Some points, one per row:
[ 0.85  1.17  1.18  0.68 -0.01 -0.5  -0.53 -0.23  0.2   0.47  0.48  0.01 -0.79 -1.15 -1.2  -0.86]
[-0.05 -0.05  0.09  0.39  0.84  1.18  1.06  0.48 -0.46 -1.13 -1.2  -0.8  -0.37 -0.05  0.04  0.07]
[-0.43 -0.91 -1.63 -2.39 -2.45 -1.35  0.44  1.97  1.98  0.56 -1.26 -2.34 -2.3  -1.62 -0.91 -0.39]
[-0.3  -0.21  0.21  0.54  0.45 -0.16 -0.61 -0.38  0.37  0.61  0.1  -0.46 -0.52 -0.22  0.19  0.23]
[ 0.22  0.23  0.06 -0.51 -1.2  -1.43 -1.03 -0.07  0.69  0.82  0.74  0.75  0.8   0.73  0.61  0.3 ]
[-1.21 -1.36 -0.82  0.1   0.3  -0.78 -1.64 -0.9   0.92  1.64  0.75 -0.26 -0.1   0.77  1.35  1.23]
[ 0.77  1.49  1.99  1.77  0.46 -1.25 -1.92 -0.73  1.28  2.07  0.83 -1.19 -2.55 -2.55 -1.77 -0.91]
[-0.22 -0.43 -0.73 -1.   -0.89 -0.38  0.34  0.77  0.61  0.02 -0.57 -0.76 -0.65 -0.38 -0.2  -0.07]
[-0.57 -1.   -1.28 -0.93  0.16  1.39  1.49  0.12 -1.63 -1.89 -0.45  1.59  2.7   2.56  1.65  0.91]
[ 0.82  1.62  2.43  2.6   1.64 -0.24 -1.73 -1.58 -0.04  1.32  1.34  0.42 -0.68 -1.04 -0.82 -0.45]
[ 2.41  2.78  1.62 -0.65 -2.05 -0.96  1.28  1.59 -0.35 -1.63 -0.5   1.1   1.22  0.03 -1.06 -1.26]
[ 0.18  0.02 -0.42 -1.09 -1.62 -1.19  0.16  1.48  1.49  0.2  -1.22 -1.62 -1.12 -0.41  0.04  0.16]
[-0.17 -0.48 -0.81 -0.93 -0.54  0.38  0.92  0.45 -0.46 -0.93 -0.37  0.47  0.87  0.82  0.44  0.15]
[ 1.11  1.22  0.7  -0.09 -0.23  0.67  1.44  0.76 -0.83 -1.46 -0.66  0.25  0.06 -0.72 -1.2  -1.11]
[ 0.25  0.5   0.98  1.48  1.59  1.06  0.08 -0.82 -1.15 -0.63  0.24  0.88  0.99  0.74  0.42  0.15]
[-0.42 -0.41 -0.16  0.31  0.47  0.15 -0.17 -0.2   0.16  0.17 -0.17 -0.46 -0.32  0.14  0.42  0.37]
[-0.04 -0.05 -0.1  -0.15 -0.21 -0.13  0.02  0.15  0.12 -0.02 -0.12 -0.07 -0.19 -0.11 -0.05 -0.03]
[ 0.06  0.1   0.11  0.   -0.17 -0.66 -0.9  -0.83 -0.18  0.63  1.29  1.51  1.23  0.71  0.4   0.2 ]
[ 0.54  0.93  1.18  0.94  0.08 -1.1  -1.31 -0.21  1.25  1.59  0.42 -1.23 -2.18 -2.11 -1.39 -0.75]
[-0.46 -0.53 -0.57 -0.44 -0.66 -1.1  -1.25 -0.55  0.56  1.28  1.07  0.6   0.47  0.49  0.54  0.47]
[ 0.76  1.46  2.3   2.65  1.96  0.28 -1.4  -1.77 -0.66  0.78  1.41  1.02  0.27 -0.23 -0.34 -0.23]
Then 14 other points, each followed by its number:
[-0.12 -0.06 -0.05  0.12  0.49  0.76  0.76  0.29 -0.35 -0.79 -0.82 -0.49 -0.17  0.03  0.08  0.09] 0
[ 0.74  0.6   0.02 -0.72 -0.67  0.3   0.94  0.19 -0.95 -0.72  0.61  1.19  0.34 -0.96 -1.64 -1.4 ] 1
[-0.12 -0.26 -0.44 -0.53 -0.46 -0.3  -0.06 -0.03  0.03  0.05  0.28  0.47  0.5   0.44  0.24  0.11] 2
[-0.28 -0.62 -1.22 -1.92 -2.26 -1.91 -0.85  0.5   1.37  1.3   0.65 -0.02 -0.34 -0.39 -0.21 -0.11] 3
[-0.37 -0.74 -1.06 -1.13 -0.63  0.15  0.79  0.67 -0.06 -0.57 -0.61 -0.08  0.37  0.58  0.42  0.23] 4
[-0.08 -0.1  -0.09  0.05  0.28  0.49  0.53  0.24 -0.22 -0.46 -0.48 -0.22 -0.09  0.05  0.09  0.  ] 5
[ 0.18  0.46  0.75  0.93  0.97  0.67  0.32  0.11 -0.06 -0.38 -0.7  -0.93 -0.93 -0.71 -0.42 -0.23] 6
[ 0.38  0.5   0.15 -0.76 -1.91 -2.37 -1.56 -0.01  1.06  1.34  1.14  1.09  1.31  1.28  1.04  0.6 ] 7
[-0.29  0.18  0.84  1.21  0.25 -1.04 -1.27  0.37  1.66  0.69 -1.36 -1.85 -0.15  1.92  2.78  2.23] 8
[ 0.01  0.07  0.34  0.8   1.41  1.74  1.53  0.6  -0.63 -1.56 -1.78 -1.39 -0.84 -0.28 -0.08  0.  ] 9
[ 0.02  0.03  0.01 -0.12 -0.12 -0.08  0.15  0.18  0.05 -0.15 -0.12  0.03  0.22  0.29  0.31  0.15] 10
[ 2.07  1.98  0.41 -1.95 -2.73 -0.76  1.93  1.85 -0.47 -1.54 -0.18  1.11  0.32 -1.54 -2.61 -2.38] 11
[ 0.24  0.55  0.78  0.88  0.51  0.04 -0.34 -0.21  0.2   0.28 -0.01 -0.57 -0.83 -0.77 -0.51 -0.27] 12
[ 0.16 -0.01 -0.41 -1.05 -1.16 -0.2   1.05  1.38  0.06 -1.45 -1.58  0.01  1.73  2.5   2.09  1.26] 13
Which three of these numbered points are nearest to each point below, ignoring the 2 directions in which the first points spread most? Their numbers follow each, nearest first.
[ 0.78  0.8   0.2  -0.59 -0.72  0.08  0.82  0.38 -0.66 -0.7   0.28  0.94  0.42 -0.64 -1.24 -1.09] > 1 12 4
[-0.2  -0.29 -0.35 -0.15  0.23  0.64  0.85  0.34 -0.38 -0.77 -0.68 -0.27  0.15  0.31  0.27  0.14] > 5 12 0
[-0.79 -0.76 -0.06  0.97  1.5   0.99  0.05 -0.15  0.16 -0.1  -1.01 -1.5  -0.97  0.1   0.74  0.81] > 0 6 5
[ 0.79  1.24  1.51  1.15  0.25 -0.36 -0.29  0.   -0.03 -0.34 -0.35  0.29  1.13  1.46  1.26  0.81] > 13 10 12
[-0.54 -1.05 -1.77 -2.31 -1.91 -0.64  0.91  1.67  1.14 -0.15 -1.21 -1.46 -1.16 -0.61 -0.25 -0.06] > 4 10 12
[-0.05 -0.05 -0.06  0.05  0.13  0.17  0.08 -0.01 -0.09 -0.07 -0.02 -0.06 -0.08 -0.08 -0.09 -0.08] > 4 12 10
[ 0.44  0.87  1.23  1.29  0.71 -0.17 -0.68 -0.38  0.38  0.69  0.15 -0.7  -1.29 -1.21 -0.86 -0.42] > 12 5 0
[ 1.3   1.84  1.91  0.89 -0.63 -1.32 -0.4   0.98  0.99 -0.42 -1.29 -0.67  0.97  1.96  1.88  1.23] > 13 8 10
